Here are some numbered points:
[   9  -53  -33  -58 -106  -30  -10  -31] 0
[-41 -16 -83   1 -27 -62 -17 -35] 1
[ 37  48  33   7  19  20 -42  11] 2
[-11   5 -17 -49  24 -17 -65   2] 3
[-24   7 -40   5 -57  10 -11 -25] 4
[ 43  -8 -29  13  -2 -35   8  16] 5
[-32 -40  10  33  -7 -14   7  29] 6
[-38 -36 -98 -26  -4 -76   9 -39] 7
[ 20  -3 -21  16  28  -3  -3   5] 8
[ 32  47  39 -22  -5  44 -25 -32] 9
[ 29  96   1  -9 -42  -1   5 -18] 10
[ -9 -23  11  -5  22  59   9  14] 11
[ -5  -9  28  32 107  10  38   8] 12
[-21 -29 -51  -4  23 -72 -39 -28] 13
[ 17  52  60  57  25  79 102  15] 14
[-21 -92  11 -24 -59  19 -46   8] 15
[ -2 -44   1 -11 -25 -42 -60   6] 16
Which two points above are nearest to each new point by angle? Their numbers follow each, nearest first.
[ 15  28  35  25 -21 -17  57  56] 14 6
[-85 -27 -22 -26  -2 -30 -75 -51] 13 1
[  26   46  -38   25 -121   11  -45  -36] 4 10
[ 15 -56 -21 -34 -21 -72 -45  17] 16 13
[ -12   -3  -10   74  -26   16 -108   30] 16 2
[ 26  19  58  14  45  59  85 -19] 14 12
[-24   7 -79 -62  -1 -14 -19 -41] 7 1
[  3  25  30 -25 -43  24 -39 -39] 9 10
[ -6  42 -10 -46 -29 -47  -4  34] 10 3
[ 67  -2 -27 -32  22 -16  59  93] 5 8
[ -4  -5  36  19  37  17 -46  40] 2 12
[-53  25  73   9 -78  16  45   3] 14 10
[ 25  39 -14  -6 -59 -21  -9 -69] 10 4
[21  6 47 42 49 65 31  6] 14 12
[-22  35 -37  62   4  -5  82  -9] 14 12
[ -5 -12   2  17 -13  -8 -32   0] 16 15
[ 15 -53  37 -43 -13  18   5 -46] 15 0
[ 16  -3  37 -46  76  26  51  46] 12 11
[-30  19  -9 -66 -10 -38  27   9] 7 0
[-35  -7   0  -4 -75 -63  -9 -22] 0 1
[ 71 -11  43   5  61   2  11  -6] 12 8
[23 28 78 55 21 27 82 90] 14 12
[44 20  9 93 10 41  8 49] 14 8
[-48   7  11  -7 -26   2   3  -3] 4 6
[-12  24  32  52  48  47  45  26] 14 12
[ -2   0  34 -45 -44   3  18 -79] 0 9
[ -6 -23  13 -43  54 -25  14  41] 12 3
[ 32 -20 -65 -11 -27  11 -41 -10] 0 4
[ 44   7 -70  18 -46  -4 -12  24] 5 4
[ 41  50 -56 -15  -7  37  50 -16] 10 14
[-54 -88 -61 -51 -16 -53   3  -8] 7 1
